In the rows, 128 means zero.
Rotation paths and how fast each direction turns (deg/step):
Each turn is a multiple of 5 degrees from 10 to 175, or 0.
Each row of a path follows its step; steps can be skipped.
Rotation 1:
step 1: [119 131 129 143 136 127 135 114 139 144 122 128 139 143 132 134 126 128
 140 134 125 121 131 135 130 133 124 128 128 130 133 128 129 121 125 129
 128 121 135 135 126 126 131 138 120 130 128 132 120 135 133 130 119 128
 120 133 128 131 123 133 123 122 126 133 138]
step 2: [128 121 126 123 114 128 129 120 113 131 130 131 134 119 125 131 140 129
 137 136 132 116 118 130 122 137 126 133 124 131 122 124 134 128 130 124
 124 121 120 127 131 119 125 130 124 123 124 123 131 124 110 134 138 131
 143 119 126 133 124 124 134 129 126 131 128]
step 6: [123 130 137 130 134 137 123 129 124 137 119 133 136 134 143 128 132 128
 128 123 125 132 140 121 120 123 125 117 124 125 125 130 135 133 119 132
 137 130 127 124 139 125 129 126 138 135 129 139 119 142 127 138 130 125
 122 130 138 119 135 134 125 129 128 135 134]
step 8: [131 121 126 135 125 135 115 119 127 129 127 130 117 117 130 126 134 126
 127 127 136 130 127 131 129 139 124 133 122 129 122 121 124 135 143 127
 116 133 122 129 139 132 114 117 136 123 132 119 133 131 130 141 123 118
 132 118 129 122 130 129 125 122 126 130 131]
step 20: [133 128 127 123 130 132 130 121 125 129 118 122 125 130 120 107 123 136
 127 123 124 129 137 129 126 135 127 124 120 126 133 133 119 122 133 128
 119 117 133 132 139 120 128 128 128 121 135 125 134 132 131 137 139 133
 132 116 127 132 126 125 112 135 132 118 128]
step 22: [126 132 116 123 113 125 131 121 128 128 117 139 122 127 115 129 127 118
 128 138 134 134 110 127 131 119 125 129 140 124 137 139 132 127 118 131
 124 126 125 131 142 134 131 125 124 128 131 131 129 126 121 134 130 129
 136 131 132 133 124 130 125 123 129 129 136]
step 24: [124 120 134 142 127 126 124 119 131 130 135 140 136 136 134 127 136 133
 126 130 134 133 125 133 133 123 128 133 126 128 134 122 122 132 123 130
 132 113 123 123 127 124 142 135 118 129 127 124 125 135 130 125 118 128
 126 143 134 128 124 131 133 128 110 121 132]
step 30: [121 121 111 130 136 116 129 128 144 125 138 122 122 134 126 121 127 126
 120 133 140 132 117 134 133 131 120 126 133 133 130 125 125 122 115 133
 124 126 122 122 134 131 126 139 124 124 128 122 118 121 137 131 132 125
 130 133 134 130 120 129 134 133 125 131 121]
Speeds:
[129 130 131 129 128 129 129 130 127 128 130 128 128 129 128 129 129 126
 129 129 128 127 129 127 131 131 127 126 126 127 127 123 130 130 129 127
 128 127 130 131 130 129 129 128 128 130 131 133 126 129 128 128 125 128
 127 130 127 127 127 129 128 128 128 129 128] -> 145
[129 131 127 128 125 131 127 128 127 127 129 131 126 128 126 127 128 125
 131 129 130 128 128 130 128 126 129 128 129 131 128 126 128 128 129 128
 126 128 127 129 130 127 127 130 127 125 130 125 129 128 127 124 129 127
 129 126 129 129 128 129 130 127 131 132 129] -> 125
[129 127 128 130 130 127 127 129 125 129 129 129 128 130 128 128 127 133
 130 131 126 128 128 127 130 127 131 126 127 125 129 127 130 127 130 128
 128 127 127 126 127 128 130 127 126 128 127 128 127 129 128 128 132 125
 127 127 131 129 127 130 128 125 129 128 129] -> 80
[127 129 128 128 128 131 129 127 130 126 128 127 131 126 129 128 129 130
 129 128 128 131 127 125 131 129 131 132 126 131 130 127 127 129 127 129
 128 127 129 129 129 126 131 125 130 128 126 127 128 128 131 128 128 126
 128 126 126 128 125 128 128 126 130 127 127] -> 90
[128 125 129 128 124 126 125 129 130 127 130 127 128 130 128 128 129 129
 125 128 126 128 127 128 130 129 127 130 130 129 127 127 130 128 128 129
 130 128 126 128 131 132 129 127 127 128 128 125 129 129 127 129 128 130
 129 125 127 126 125 128 131 127 126 130 129] -> 130
Rotation 2:
step 1: [115 123 125 122 133 141 133 127 134 137 130 127 126 131 139 133 123 138
 141 126 132 127 140 129 118 115 133 122 130 134 119 124 126 136 118 139
 122 127 127 129 132 120 127 135 124 132 134 128 124 138 136 124 116 134
 127 124 130 119 121 122 131 133 131 124 117]
step 2: [122 126 132 137 130 143 122 123 135 128 135 124 118 128 122 125 142 128
 134 116 126 131 132 135 116 132 120 137 127 137 125 141 130 129 130 136
 128 126 132 125 124 135 133 136 128 120 110 121 127 123 122 113 127 136
 127 131 131 125 123 128 124 124 133 120 128]
step 3: [113 114 133 132 139 126 125 136 134 127 131 121 139 123 132 140 125 135
 129 110 140 133 128 124 125 131 125 127 136 132 131 131 147 126 123 128
 129 122 129 138 127 123 127 125 132 118 127 119 133 136 130 122 129 121
 127 118 130 127 127 128 137 128 123 130 127]
step 12: [121 134 128 138 125 140 121 121 133 116 134 127 133 134 143 127 134 123
 131 130 130 141 144 130 126 127 121 137 131 123 117 129 143 128 146 133
 128 130 127 124 120 120 128 133 128 130 120 125 134 118 124 124 129 124
 131 128 130 129 122 128 136 127 136 130 132]
step 16: [118 132 126 131 132 140 124 129 126 127 129 128 145 140 142 142 129 138
 138 125 127 128 133 133 135 120 136 132 136 128 129 131 136 128 131 134
 128 131 125 134 140 123 122 130 129 122 131 131 122 129 139 112 117 124
 130 126 127 138 127 123 120 127 133 134 124]
step 17: [116 124 133 127 122 135 139 121 140 131 131 128 118 126 132 129 142 136
 137 132 138 124 133 143 123 120 136 135 125 120 123 126 140 131 124 128
 133 129 135 137 128 133 128 133 127 130 120 124 121 121 123 126 121 145
 133 125 126 120 119 124 130 126 130 123 129]
step 20: [111 121 134 140 130 125 125 118 135 113 130 129 129 133 131 132 129 122
 138 125 134 123 142 132 123 123 130 128 130 114 125 128 137 141 121 129
 126 123 128 136 133 117 135 134 132 133 119 131 125 118 130 123 123 136
 133 121 125 124 125 120 124 124 128 121 124]
step 23: [111 112 135 135 140 127 128 127 129 124 133 139 133 128 129 134 112 117
 145 131 131 124 125 136 125 119 126 131 139 125 134 130 129 125 132 136
 124 120 133 130 129 125 128 135 131 129 127 129 116 132 125 124 124 136
 131 121 123 124 125 119 125 127 124 130 118]
Speeds:
[129 130 131 129 124 128 131 128 129 129 131 129 127 130 128 127 129 125
 129 127 131 127 129 129 125 128 129 127 128 130 126 129 129 130 130 128
 128 126 129 131 127 126 128 126 127 127 127 127 128 124 127 130 129 126
 128 129 128 128 127 132 126 126 126 130 128] -> 145
[128 127 126 129 127 128 128 128 127 130 131 128 130 127 130 129 130 129
 130 126 129 129 126 125 128 130 129 128 130 126 129 128 129 128 132 128
 128 128 128 131 129 128 127 125 128 131 128 127 130 130 129 126 132 126
 127 131 129 131 128 128 130 131 128 128 127] -> 115
[129 131 129 126 130 129 129 128 128 129 129 128 132 127 127 129 128 129
 129 127 129 128 128 128 129 128 130 127 131 131 129 129 128 128 126 129
 129 128 127 128 129 127 127 125 126 125 128 131 125 130 129 128 126 127
 128 126 131 127 131 131 131 131 125 128 128] -> 140
[130 130 128 125 129 128 130 126 132 128 126 128 131 127 128 132 129 128
 128 129 130 131 127 128 127 128 129 132 126 126 129 129 129 126 127 127
 129 128 128 128 127 128 130 131 128 127 129 128 131 126 126 128 127 129
 127 128 127 132 127 128 129 127 126 130 127] -> 80
Rotation 3:
step 0: [119 125 138 125 132 141 135 112 129 127 135 124 134 119 114 119 124 132
 131 133 133 123 124 136 124 127 130 130 121 124 134 120 127 137 129 122
 129 127 131 121 137 125 123 126 129 138 127 137 131 129 136 121 120 124
 130 124 119 127 120 119 138 134 122 140 130]
step 2: [130 128 133 123 115 141 124 122 123 131 111 126 125 133 138 129 105 125
 135 136 134 122 139 128 124 127 115 118 129 131 124 135 128 129 128 122
 134 128 125 132 128 125 126 127 124 138 136 126 126 117 125 132 126 131
 132 120 129 132 131 130 132 131 128 127 122]
step 14: [138 133 130 137 132 130 113 133 120 129 119 126 119 132 137 135 130 130
 129 131 124 129 130 137 137 129 138 122 121 122 113 133 142 129 130 135
 135 131 138 129 130 122 128 124 129 135 123 126 120 124 137 137 117 131
 125 130 129 123 131 132 133 118 130 137 123]
step 15: [123 130 126 120 127 130 125 130 124 130 119 128 136 121 148 138 126 132
 119 136 116 118 127 125 120 117 123 112 136 130 130 135 116 137 123 127
 129 126 132 134 123 127 123 125 132 128 126 131 124 131 140 133 132 125
 137 125 136 129 131 132 130 134 127 135 125]
step 18: [127 127 122 138 127 120 125 138 135 125 128 129 131 137 136 134 125 121
 117 125 137 119 126 118 124 112 130 125 125 127 141 135 123 141 126 129
 135 134 138 131 127 136 132 122 126 132 111 133 134 131 125 123 134 124
 130 128 117 127 131 128 124 134 139 123 127]
step 24: [133 135 130 128 121 130 123 130 124 126 119 127 124 132 128 136 127 124
 118 131 118 118 125 132 132 116 126 120 124 118 115 133 137 129 129 138
 132 128 127 136 121 125 122 125 121 136 114 117 129 129 126 141 126 126
 119 113 140 125 123 131 126 132 132 129 128]
step 29: [126 130 138 124 130 128 135 128 131 115 137 124 126 132 124 124 129 131
 127 125 133 138 136 128 144 125 137 128 134 125 132 133 124 126 130 114
 131 128 130 125 126 127 125 132 145 139 125 145 131 130 127 124 121 131
 129 133 112 133 134 134 129 133 123 118 124]
step 33: [132 135 122 136 137 139 125 116 133 129 126 118 128 134 125 135 128 116
 141 119 130 132 126 135 136 135 134 128 132 128 126 126 137 134 134 132
 132 130 131 136 129 122 124 129 124 138 120 124 136 119 126 143 125 130
 132 119 131 127 129 126 134 129 131 143 127]
Speeds:
[126 127 129 127 127 128 127 127 129 128 127 128 127 124 128 127 126 128
 127 130 127 128 126 127 128 126 127 124 127 128 126 126 127 129 128 126
 125 126 125 129 130 128 129 130 127 128 130 129 128 133 127 127 130 127
 129 126 131 128 127 124 128 127 129 129 126] -> 170
[124 128 127 124 130 129 128 125 127 129 128 127 124 129 127 127 130 128
 128 129 128 128 129 131 130 131 129 129 129 126 129 127 126 127 127 126
 125 128 126 127 129 131 130 129 128 129 125 128 130 126 128 131 128 129
 128 129 127 127 130 127 129 127 131 129 131] -> 110
[128 128 127 129 124 127 128 124 131 130 129 129 128 129 129 127 127 125
 130 128 123 130 126 128 127 129 128 126 129 130 129 130 130 128 130 128
 130 128 127 129 127 131 128 130 128 125 126 127 130 126 125 129 129 129
 127 129 130 127 126 129 128 129 128 127 129] -> 125
[128 125 129 131 127 132 127 128 128 127 126 126 127 128 129 126 128 130
 130 126 127 129 127 130 129 126 131 129 129 130 132 128 127 129 128 130
 125 128 130 129 128 131 127 128 130 129 127 127 130 132 131 129 129 128
 129 129 129 129 131 128 127 128 126 129 128] -> 100
[127 127 127 126 128 127 124 128 126 131 129 129 128 127 126 128 126 127
 126 128 131 125 126 126 129 126 126 127 128 128 130 129 127 131 129 128
 128 130 126 129 125 130 128 128 127 127 127 127 130 126 130 129 128 126
 127 126 128 127 130 129 128 127 124 131 127] -> 115
[126 128 129 126 130 125 132 127 128 129 130 129 128 130 127 124 128 129
 130 131 127 128 126 127 127 127 129 127 127 129 129 129 126 128 127 131
 131 127 129 128 127 127 125 125 129 128 130 128 130 128 130 126 129 128
 125 128 129 128 130 124 128 126 127 127 128] -> 115
Rotation 4:
step 3: [134 134 132 135 123 128 144 131 129 123 141 131 132 132 129 136 131 128
 122 118 120 132 128 124 125 121 128 121 124 135 124 118 123 123 129 128
 130 140 119 128 118 139 125 111 128 130 131 127 126 126 134 126 124 121
 131 125 139 127 126 136 126 122 123 121 116]
step 5: [136 138 131 126 123 120 128 138 132 124 120 132 133 128 134 129 128 122
 126 141 126 134 141 132 130 127 133 135 112 130 126 119 114 137 135 130
 124 129 129 140 126 127 118 122 129 127 134 127 144 124 130 137 130 128
 134 125 122 127 127 124 128 121 128 128 136]
step 9: [134 131 132 127 134 131 137 122 126 125 126 131 124 120 131 137 130 124
 136 137 135 124 130 123 129 122 129 131 125 119 125 117 130 114 142 132
 124 134 120 112 121 132 120 128 125 137 131 126 128 129 126 134 129 135
 130 121 140 120 124 134 136 134 134 138 136]
step 11: [127 127 132 129 136 121 128 135 136 123 131 143 135 118 124 131 137 128
 129 138 133 133 125 126 126 122 132 132 124 134 130 135 121 134 124 132
 125 133 131 112 134 132 127 119 115 119 136 122 122 123 137 123 127 128
 130 136 121 132 132 121 138 124 140 138 127]
step 14: [137 129 122 135 135 122 142 128 132 118 140 126 129 137 131 127 134 117
 122 123 128 141 131 120 123 118 136 132 118 131 123 125 118 135 135 122
 140 129 126 120 132 132 128 128 126 139 127 134 117 125 126 128 128 127
 120 118 122 121 128 133 129 126 131 125 127]
step 18: [129 130 132 126 126 131 135 123 139 128 121 126 132 124 130 133 134 136
 123 119 135 130 122 124 130 134 129 135 114 132 120 128 133 113 126 121
 131 123 128 127 135 133 119 129 131 135 143 122 127 112 128 125 126 128
 133 121 130 135 126 137 130 124 119 133 113]
step 28: [124 123 130 120 124 128 142 122 130 134 133 135 122 123 127 134 142 128
 123 142 126 130 121 132 123 128 124 127 127 126 128 128 123 112 135 131
 131 125 120 125 118 138 126 133 128 130 129 126 135 119 132 114 133 126
 127 122 143 127 119 128 136 130 126 137 121]
step 33: [133 130 128 141 125 130 135 127 130 122 138 125 137 131 132 124 135 127
 113 123 119 135 128 130 116 121 124 128 111 129 128 142 125 119 122 130
 130 125 132 120 120 133 119 128 118 134 130 126 129 126 122 132 129 120
 126 118 129 125 132 130 119 120 130 131 124]
Speeds:
[128 129 129 128 127 126 130 131 127 128 130 131 128 130 127 129 127 128
 131 129 131 130 127 129 129 125 129 128 127 129 129 128 129 124 129 126
 129 125 131 126 130 126 127 129 131 129 127 127 129 127 126 128 128 128
 126 130 127 126 127 129 130 129 126 130 129] -> 155
[128 129 132 127 128 127 128 128 126 129 128 127 127 127 126 128 127 132
 130 130 131 129 126 128 130 128 127 130 128 128 130 127 130 127 125 130
 126 127 127 126 128 130 127 129 126 129 126 129 125 126 132 127 130 130
 130 127 130 128 126 127 130 129 128 128 124] -> 40
[131 128 130 128 127 128 127 128 128 125 129 129 131 126 130 126 126 125
 127 129 128 129 127 126 128 126 128 127 128 129 129 124 129 127 129 128
 125 130 126 128 131 127 128 129 129 125 127 128 125 126 125 130 128 127
 130 127 128 131 129 128 131 131 130 128 127] -> 10
[128 126 129 130 131 129 130 127 131 131 128 132 127 131 129 128 127 127
 129 128 128 130 131 129 127 129 128 129 130 129 126 129 129 131 130 128
 130 127 127 126 127 127 131 131 128 126 127 127 126 127 128 124 131 127
 129 127 129 128 128 127 130 130 128 127 127] -> 25
Rotation 5:
step 1: [117 124 132 134 123 136 121 129 133 125 126 135 128 118 131 125 137 134
 126 123 133 131 131 135 124 119 125 133 127 132 127 133 124 124 131 131
 120 130 122 136 133 127 129 127 122 137 126 127 138 134 118 131 138 117
 130 113 115 130 127 134 131 127 151 128 120]
step 9: [120 126 125 121 134 131 129 127 142 126 134 133 125 141 129 131 139 131
 127 127 120 132 131 125 133 129 113 125 139 134 137 130 137 134 117 138
 121 140 128 130 145 118 120 127 126 132 130 125 128 130 127 132 117 125
 136 121 122 130 130 121 125 126 121 122 123]
step 10: [124 123 132 141 124 130 134 133 128 128 128 130 126 131 125 131 127 123
 119 131 139 121 136 137 129 132 129 141 128 142 123 121 122 129 131 125
 125 132 121 135 129 130 129 130 122 138 133 125 142 131 131 129 134 135
 127 138 121 140 110 134 126 124 128 135 115]
step 14: [128 117 130 137 129 129 121 117 129 126 124 134 130 129 120 118 131 126
 130 124 119 119 121 132 124 131 114 141 131 127 116 126 116 125 128 135
 128 139 129 133 127 116 129 130 122 126 116 132 126 125 117 113 131 136
 129 130 119 122 125 137 124 128 124 132 124]
step 19: [127 120 131 136 135 129 119 131 126 124 129 127 133 124 129 134 123 127
 123 118 135 127 136 128 127 134 123 124 121 129 122 118 121 125 135 136
 131 126 135 138 132 124 123 122 127 136 141 135 128 135 149 136 134 121
 127 126 118 122 135 139 130 122 129 137 114]
step 29: [127 126 123 132 116 123 131 128 132 119 120 129 127 133 115 128 135 123
 112 120 129 137 126 135 133 129 126 137 129 131 127 127 118 130 131 120
 129 131 113 122 117 131 111 137 132 134 127 123 130 132 127 139 127 123
 117 125 130 130 118 121 129 121 128 131 124]
step 30: [118 124 130 137 125 130 119 118 141 125 131 142 131 135 123 133 126 128
 144 127 135 131 126 121 128 123 120 117 132 122 119 122 122 132 130 131
 125 126 125 137 135 119 125 111 127 132 129 136 125 129 124 126 120 131
 126 124 129 129 128 138 138 122 132 125 121]
step 31: [139 134 131 132 118 131 134 127 127 129 125 119 129 125 126 132 132 129
 122 122 131 119 141 127 139 128 121 126 131 131 126 128 126 123 141 127
 132 135 124 136 126 128 120 130 119 135 139 123 130 138 133 125 142 124
 126 119 118 130 145 124 125 123 138 130 118]
Speeds:
[127 129 127 127 131 127 126 125 128 126 131 129 129 129 127 125 127 128
 129 131 128 126 128 129 130 130 126 127 129 127 127 127 130 130 130 131
 127 129 129 125 130 128 128 126 128 131 127 130 124 127 129 127 129 129
 127 130 127 126 127 127 129 128 127 125 129] -> 155
[130 127 129 127 132 129 132 129 129 126 130 127 127 129 129 129 126 128
 126 130 128 130 126 128 127 129 130 130 129 125 130 129 129 131 128 127
 127 129 129 128 129 127 132 127 125 128 130 129 128 131 130 129 126 128
 130 130 128 127 128 128 126 129 128 131 126] -> 25
[127 128 124 126 128 127 128 126 130 130 125 126 131 127 129 129 127 132
 130 127 130 128 128 128 127 131 127 128 128 126 130 128 130 130 124 129
 128 126 128 130 129 130 128 127 126 128 128 131 128 128 126 129 127 127
 130 126 127 130 127 129 129 129 127 124 128] -> 170
[126 132 130 128 129 129 130 128 131 129 130 128 127 125 129 126 129 126
 128 127 129 126 127 126 127 129 125 128 128 126 129 127 128 127 128 125
 129 127 126 127 126 125 129 128 130 130 132 130 126 129 127 128 127 129
 128 127 128 129 128 128 128 125 127 128 132] -> 80
[130 131 126 128 127 129 129 130 128 129 130 127 132 130 128 129 129 129
 126 128 132 127 127 127 128 127 127 126 127 130 128 129 129 127 130 131
 129 130 129 129 131 126 128 129 127 127 131 126 129 126 130 129 128 130
 131 128 130 128 132 126 129 128 125 126 128] -> 115
